Each named move below is a turn or a mirror, shown by a few rows before and after it. Which moves, in which order, take the first row of each later pair to the second? The first pair is answered.
givok (before => after):
[  4  -8   6  -4  -1  -8   5  -4  -3  -4   2   1  -2  -4   2  -7  -1   6
  -7   4   4  -4 -11  -6  -5   4   3 -11   2  -7   4  -1  -3  -1   0] => [  3  -7  11  -4   1 -10   5  -3   0  -9   1  -1  -5  -3   2  -7  -1   8
  -6   1   6  -1  -9  -5  -1  -3   6 -13   4  -8   8   1   2   1   0]
[  2   9 -10  -3   0   0 -14   2  -6   4  -4   6   5   7  10  -2  -6  13
  10   8   1  -1  -6 -11   0  -4  -5   3   1   5   4 -14  -1 -16  -2] => [ -1  10  -6  -3   5   1 -14   6  -1  -1  -6   7   6   7  11  -2 -10  16
  13   3   6   1  -2  -8   4 -12  -4   4   1   3   5 -13   2 -11  -5]
[  8  22  13  -6   3  15   2  -1  -6 -12  -5  -2   7   2   7  -5  -3  -5
   1   1  14 -22 -19  -2  12  -2   7   5  -4 -15   4   7  -7   7   9] => [  9  23  10  -7   1  13   3  -5  -8  -8  -5   0   7   4   7  -7  -1  -7
  -2   5  12 -24 -21  -4  10   4   5   5  -4 -13   1   6 -10   3  10]
[ -2  -3 -11  -2  -4  -3  -9  -8  -6   6  -2   0   0  -3   4   2   1   3
   2  -3   0  -8   5  -1   2  -9  -1   0  -4  -2   1   0   1   1   1] => [ -2  -4  -9  -2  -3   0  -5  -8  -5   4  -3  -2   1  -4   4   1  -2   5
   2  -5   3  -6   4   0   4 -11   0   0  -5  -2   1   2   1   3   0]
dabor (before => after):
[  3   8   2   4 -15   6   0 -12  -6  -6   7   0  -6  -7   4   4   8 -23
   3 -13   4 -26 -10  23  -2   1   7  -4  -5 -12   0   7  -4  13  -4] => [  5  17  12   6 -17   2   9  -6  -3 -12   8   0  -8  -1   3  -3   8 -21
  -1  -2   1 -19 -19  12  -5  16   6  -4   1  -2   3   9 -11   1   1]
[-18  -5  -4  -1   2 -19  -6  -7  13   4  -5   2   4   7   7  -6 -16  22
   3  12   6   9  10  -4   7  -9  -6 -13  11   7   5  -1  11 -15 -10] => [-19  -6  -5  -1   2 -19  -7  -6  14   5  -4   1   4   7   6  -5 -17  22
   4   9   8  10  12  -1   6 -11  -7 -13  11   8   4  -2  13 -13 -13]
[  2 -15   0  12  -1  10   3  -3  19   4   7  -3  -2  -8 -13  -1  16  -8
   5 -12   1   8  18  18  -2  -7  -8  -2  -3  -1   5  -1  -1  19 -15] => [ -1 -15   3   1  -1   6   7 -15  -1  -1   9  -2  -5 -14   7 -11   1  -7
   0 -11  11 -22   4  -2  -4  -6  -6  -9  -3 -17  10   6  -2  21  -8]
fidu (before => after):
[ -8  -9  19  12  11 -13  20   1  14  -8   7  -3 -12  10 -24  10  16  -6
 -11  10  -2  20   9  15  -6  21   9   2   7   6   3  -2 -13  -6   3] => [ -1 -11 -11  10   7  -1  -1  -2   6  16   7  -2   0   6 -29  24  18 -10
   2  -6  -3  14  22  27   2   1  11  13  -3   0  -9 -11 -10  -1   1]
[ -1 -19 -20   9  -2 -14  -7   5  11  15   0  14   1  -4  -4  11   9  -3
   0 -11  -2  10  17  19   2 -15  -3   8   1   0  -2  -5   5   8 -11] => [ -9 -17  13  10   6 -24  11  11  19 -10   1  13  -9  -2   1  -6   6   6
  -9   0  -2  19   8   6  -2   0  -6  -1  13   2  10   6   4   2  -9]
[  7   7   5   5   5  16 -11  18  13  -8  -2  -2   1   7  -5   6   2   8
   8  -1   3  21   2  14  11 -16   6  10   7  14  -7  -2   8   1   0] => [  8   9  19   9   0  11   2  18  11 -13   3   0  -4   8  -9   1   9  -1
  -1  12  -1  21 -14   8   4   9   4   7   9  16  -7   4  -4  -5   6]
[ -4   9 -10   5  -1   1 -12   6   3   0  -1   7 -13   4  14   1  -9  24
   2  14  -2  19  -6 -16   0   5  -4   6   1  26   6  -6  -1 -15  -3] => [  2  11 -15   8  -6   4 -13   4  -1   6   3   9  -9   4   8   4  -5  17
   0  15  -7  15  -8 -16  -2  12  -5   6  -3  24  -1  -9  -6 -16   1]
Luvu (before => after):
[  9   9 -26   1  -1  -3 -25   6  -3   7 -15  -3   2  13  -6   8   6   5
   4 -11  -8  10  10   4  16  -1   2  23  -3   4   1   4   8   4  -3] => [ 14  15 -26   4  -6  -2 -20   1 -11   9 -10  -1   4  12  -6   7   9  -8
  -2  -3  -7   1  -2  -1  11  15   3  23  -7  -1  -3   4  -3   2   7]
[ -7 -13  12   6   6 -13  11  -8  -7  -9   7   0  -6  -8  16  -4   3  -4
 -13  12   8 -30 -13 -10 -15  23   4 -19  -5 -25   3   3  -8   8   1] => [-15 -19  28   7  15 -16  14   1  10 -20   3  -1  -8  -6  12  -7   0   9
 -12   6  12 -14  -1  -5  -9   9   3 -22   3 -18   9   6   2  13  -8]
[-10 -16  -2 -15  22   8   2 -15 -15   1  10   5  -8   1   1   5   8 -26
  -6 -14   9 -26  -2   2  -9 -11   0   6   2 -27  -1   3  12  16  17] => [-10 -15  10 -13  25   6   8 -15 -11  -7  11   3 -10   2  -1   2  11 -23
  -9 -11  11 -24  -3   2  -9  -5   1   4   6 -29   0   5  12  15  17]
Then:
Between the rows of a pair lie 2 to 4 moves.
[  0  -4  -7  -6   4   9   2 -14   4   5  -5 -10  12  -6   6  12  -1   6
   8  -1   7  -1   5  10  12 -12   2  -2  -4 -13   4  -5   3  17  -8] => [  4  -1  -3   0  -1   9  11 -10   7   5   2 -10  13  -2  -7  14  12  -6
   0  11  -3   7  -3  18   8  12   1  -1  -2  -4  -4  -7 -12  10  -2] => fidu dabor fidu
[-18   1  11 -10   0  -9  10  -5  -6  -4  -2 -10  -5   0   5 -13  -7  -2
  -9  -2   8  -5  -3 -29 -12  18   1  -3   9 -20   2   3 -16  -4  15] => [-11  -2 -21  -8 -12  -3  -6  -9 -13  22   0  -4   3   0  -1   1   3 -10
   0  -6  -1  -8  11 -19 -11  12  -1   6  -1 -17 -12 -11 -19  -3  15] => Luvu givok fidu
[ -8 -19   1   2   4 -16  10 -15 -12   3   8   2  -3  -7  11  -4  -1  -3
 -12   2  -4 -21  -3 -11 -13   6  -2 -15   5 -12  -1  12   0  18   0] => [ -3 -18 -20   8  -4 -10  -2 -13 -12  20   8   2   4  -6   0  10  10 -12
  -6   0 -14 -11   9   1 -15   3  -4  -5  -4  -2 -11   0  -2  14  -3] => dabor Luvu fidu dabor
[ 13   6   8 -15   4  20   7  -6   0   2  -1   5  14   2   1   5   7  -9
  -4 -12  13 -22 -12  10   8  -2  15   2   7 -12  -8  -6  -8  -4   6] => [ 14   8   7 -12   4  22   6   2  10   6  -4   5  16   6  -8   8  12  -7
   1 -11   7  -5  -6  18  12  -3  14   7   7  -2 -10 -12  -6  -7   3] => fidu fidu dabor fidu
[ -2   1  16  -1   0   3  12  -2 -12  -6   2  -1  -2  -2  -3  -7   2  -4
  -8   7  -7  -7 -22   1  -9  16  -9 -11   1 -13   2   6  -4   4  11] => [ -6  -5  14  -9   6   2   9  -3 -14  -7  -1  -3  -4  -5   6 -10  -7   4
  -7   1   1  -9 -15  -4  -5   1  -8 -14   1 -17   6   8   5   7   6] => dabor Luvu dabor dabor
